Named moves come first, each a turn or a mirror and shown by rows before and after it. Which of them, in which order, take the first row of each pair that follows to the second? Write the first one first, as in the answered first pair.
J81:
[-1 -9 12  4 -9  9  2 10  1  3  0 10  5  6 -6  2 10  4 -6 -5 -6] => [ 6 -7  3  2 -7  5  5 13  6  3 -5 10  4  5  2  5 11  8  0 -7 -6]
[ -1  15 -42 -15  -1   3   7  -1  -1   0   5   9  22   8  -2 -11   0 -19
  17  14 -11] => [-17   9 -18 -21  -4   7  16 -12 -12  -6   6  20  16  -3 -24 -11   2 -22
  -2   0 -14]
[ 14   6 -14 -14  26  27 -17 -30  12  -2  11  -2 -13  42  26  33 -24   4
  25   0  13] => [ -9   7  19 -17  19  30  -6 -47 -16  -6  12  18 -28  23  -8  25 -17 -17
  -7 -23  14]
J632:
[ 17   2 -29   2   7 -16   7  28  23   9 -13 -20  31   7   0 -15  15  21
  26  17   0] => [  9  10 -14  -3   6 -22  28  23   8   6 -15 -10  44 -10 -19 -29  15  13
  11   7 -10]
[  0  -3  13  -8   3  -6  21  12 -17  -3  -4   3   5  -4 -17  -9   3 -13
 -14 -15 -12] => [ 21  -6 -15  -1   2   6  -8  17   7  -3   4 -10  -5  19  23   6  -8  11
  20   3  -5]
[  0 -14 -37   4  -1 -21 -20   9  23   6   6   2 -13   6  23  14 -13  29
  -6   1  10] => [-14  -6   1   0   0 -30  22   5  -6   1  -1  15   2 -22 -21 -13   2  12
 -37 -18   0]
[-5  6  5  5 -3  2 -6 -5  3 -2  7  4 -5  6  8  4 -4  3 -9  1  5] => [-13   7   7   5  -3   0  -3  -5  -3  -8   5   7  -5   1  -2   2  -2   1
  -9  -2   6]
J630:
[-14  18  -7   4  -2 -15 -10  -1   7   9  -2  -6  -1  -5   4  14  -1  10
 -11  12   6] => [ -9  11  10   0   0 -13  -4   8  -1   6  -5 -10  -2  -6  -7  19   7   7
 -16   9   2]
[ -9  -5 -13   1  -1  10  -2   1  15   4   1  -5 -11  10   8   4   3   8
  10 -12  -2] => [-11  -4 -10   3   2  -1   8   8   8   3  -8  -7   1   8  -1  -9  12   8
   6 -13  -7]
[ 17 -12 -22 -24   4   4  -9  34 -12 -16  15  12   0  23  14  12  26   3
  37  -8 -38] => [  5   2 -39 -20   4   2  -7  21  -2 -11  20  11  10  18  27  -3  13   3
  43   0 -30]
Pairs:
Between the rows of a pair lie 2 to 3 moves.
[-11 -14  26   5 -18  -6 -15 -29 -14  -5  -8   9 -41  -2  -2  18   2  -1
 -22   1  -3] => [  8 -12  -3   8 -13  -4 -29 -17   5   0  -6  -1 -35  17  26  28  -5  13
   4  21   7] -> J632, J81
[-23  15  17   7   8 -16  19 -15  -9   3  -6  13  25 -14 -17 -47 -13  -1
 -27 -18   7] => [-35  12  22  14  -2   1  -9 -40  -6  -1   9  20 -12  -4  -5 -18 -25   3
 -32 -21  10] -> J632, J81
[  5  -1 -13  13   8 -24  17  18   2  13 -15 -11  23  -4  -7 -12   6  20
  -1  -2   8] => [-20  -4  20  10  -2 -13  -1 -14 -12   5  -8   4  -4  -9 -20   1  -4   5
 -21 -16   7] -> J81, J632, J81
[-11  -7  26  -1 -17  16   0 -26 -10  -6   7  16 -18 -18  -7   5  -3 -11
  -5 -10   1] => [ -6  -1  22  -5  -5  -1  27  -7 -13  -8  -2   4   9 -23 -18 -14   2 -18
  -6  -9 -11] -> J81, J632
[ 20   0  25 -29 -11  44  26  -2 -14 -12  12  43  -1   7   6  14  -8 -18
  -1   1   2] => [ 24   1  15 -26  -5  30  40   3 -18 -15   6  39  14   3   0   6  -5 -21
  -5   6  -8] -> J81, J632
[ -1 -17  50  13   9   0   3  10 -24   9   4  -7 -11   0 -30  32  21  11
 -39 -18  -3] => [  8 -16  35   6  17 -17  26  32 -19  13  -7 -17  22  -4 -32  10  29  12
 -32  -8  -7] -> J81, J632
[  4  -4   9   4   8   8 -18 -21   3 -19   5   7  -7   6  15  10  -8   7
  -6  14  11] => [ -4  -1  11  -7  16  -6  18 -10  -5 -14  -5   4  18 -10 -11 -16   0   4
 -17   7   1] -> J632, J81, J632
[ 13  14 -46   0  13 -10  -3  15  26  15 -12 -19  30  12  30 -10   1  16
  32  17   7] => [ 30 -24  12  -5   3   4 -24  33   2   4  -2 -12 -12  22  16  40   9  24
  17   4  -6] -> J630, J81, J632
[  2  -4   3   0   0  11 -24 -10  -2   0   6   7 -24  13  13  21 -12  -4
  10  -2   4] => [ -1   5   9 -12   1 -11  23   8 -19  -4  -8   9  11  -9 -19 -13   4 -15
  -8   0  -4] -> J632, J81, J632
[ 12  -3   9 -24   9  20 -12  29  -5 -11  -2  24 -22  19  13  32  -2  10
   9   6 -17] => [  8   0  12 -30  11  10  20  38 -18  -9 -14  26   4   4  -6  11   6  -5
  -4   0 -24] -> J632, J81, J632
